In the rows, 128 means zero.
Turns in one plane each, and the order they were made in; the first pair answered
J_438 (before -> after):
[ 86 108 114 129 124 133 126  98 131 127 101 120 103 128 115 188 123 102
  94 163 132  66]  ->  [149 116 117 148  94 142 120 108 132 122  72 137 110 116 157 167 127 104
  58 116 134 102]
[130 118 140 115 115 138 144 149 117 140 141 135 121  97 131 103 143 151
 139 110 118 149]  ->  [103 112 139 106 119 136 146 149 109 137 154 130 119 104 116 113 137 147
 154 128 123 139]
[163 138 117 128 137 109 147 160 136 124 154 120 164 119 127  73 122 133
 161  90 138 198]  ->  [100 134 112 111 167 103 139 149 134 124 187 105 164 131  88  96 116 130
 189 124 141 160]
J_758 (before -> after):
[106 173 147 131 155 154 135 116 117 105 121 144 105 142 140 106 162 126
 142 113 153 103]  ->  [ 90 170 141 123 146 156 138 116 119 120 141 136  97 129 132 120 161 129
 135 132 151  90]
[145 144 105 157  99 124 135 112 165 145 158 168 149 137 152 135 155 105
  68 144 149  88]  ->  [154 139 153 135 119 160 176 119 113 112 138 173 122 154 152 104 126  95
 151  76 130 177]
[126 141 132 153 154  79 138 106 175 104 110 148 139 144 113 158 125 116
  93 184 129 109]  ->  [122 134 172 138 163 105 164 119 131  74  92 149 115 150 109 126 108 106
 158 134 119 177]
[139 103 117 140 143 129 127 138 115  97 118 128 124 136 126 138 118 128
 107 139 139 100]  ->  [129 105 120 129 143 137 133 139 105  92 113 124 112 136 119 136 118 126
 129 133 136 119]
J_965 (before -> after):
[159 127 139 150 125  89  93 170 189 133 147 106 135 128 167 110 128 119
 117 132  81 145]  ->  [164 123 158 151 130 112  99 148 155 117 104 111 109 133 186 120 116 107
 125 107  77 164]
[109 135 135  99 111 112 145 141 141 126 134 141 127 113 134 111 130 139
 149 133 137 134]  ->  [112 130 138  99 111 119 145 135 130 120 119 147 122 115 144 115 128 138
 154 122 136 144]
[154 136 146 154 140 137 115 113 118 109  85 131 127 141 139 121 126 121
 120 103 142 138]  ->  [137 140 128 152 151 109 111 138 157 124 137 124 159 145 110 111 136 136
 118 131 148 115]
J_345 (before -> after):
[171 156 132 140 172 107 113 154 119 104 144 136 140 140 144  79 118 117
 129 105 131 168]  ->  [130 151 140 132 205 118 116 122  92  93 125 131 124 155 132 103 108 104
 150 115 125 148]
[153 127 141 149 130 129 137 126  96 150  99 104 114  97 139 148 152 131
 110 140 155 146]  ->  [154 123 151 142 126 135 143 141  98 152 113 103 118  96 131 137 152 139
 126 132 152 162]
[147 120 111 134 162 106 130 144 139 119 132 131 128 140 108  87 120 137
 171 105 133 138]  ->  [132 128 106 140 180 108 118 111 131 112 109 136 125 152 113 119 117 126
 156 118 135 105]
J_163 (before -> after):
[129 124 148 135 138 170 108  89  92 101  51 146 102 129 154 158 134 127
 110 110 131 100]  ->  [142 131 158 134 165 163 126 103  91  79  61 145 124 146 141 123 126 127
 150  83 133 138]
[106 129 116 109 174 114 144 109 123  97 151 131 124 135 108 115 117 112
 191 120 122 138]  ->  [ 91 116 102  97 119 133 131  94 125 130 129 126  87 100 125 170 128 107
 129 159 118  95]
[117 169 172 129 192  90 127  64 128  67 142 138 114 132  77 185 151 139
 151 141 142  65]  ->  [136 153 195  95  76 159 153  88  95 100 122 138  55  72 113 191 155 151
 134  99 116 136]

Between the rows of a pair lie 2 to 3 turns.
[150 125 132 119 108 164 134 118 100 109 125 122 147 135 136  95 100 127
 154 120 131 165]  ->  [127 126 124 129 156 146 125  96  98  97 121 123 151 152 129 116  91 117
 160 145 137 129] | J_163 J_758
[121 128 105 122 164 146 107 105 140 140 150 114 150 136  86 156 146 140
 159 172 136  99]  ->  [166 124 109 112  86 171 113 142 149 169 154 120 140  98 118 135 155 160
 131 142 128 153] | J_345 J_163
[108 127 128  93 102 125 140 130 141 151 184  93  96 130 120 122 146 163
 128 159 114 145]  ->  [111 131 127  89 116 121 142 133 137 144 185  94 103 142 110 107 148 164
 148 143 119 161] | J_163 J_163 J_163
[139 110 152 114 134 135 159 165 125 123 130 113 111 120 122 104 120 143
 178  96 121 164]  ->  [129 104 152 117 120 162 145 123  99 127  87 118  76 111 147 158 117 126
 134 117 123 132] | J_758 J_965
[ 64  95 136  53  44 170 171 199 134 170 207 103 104  79  62 105 126 140
 177 124  97 174]  ->  [ 75 120 150 134 229 154 137  60  63  62  45 139 101 180 111 179  83  76
 172 109 122 103] | J_758 J_758 J_345
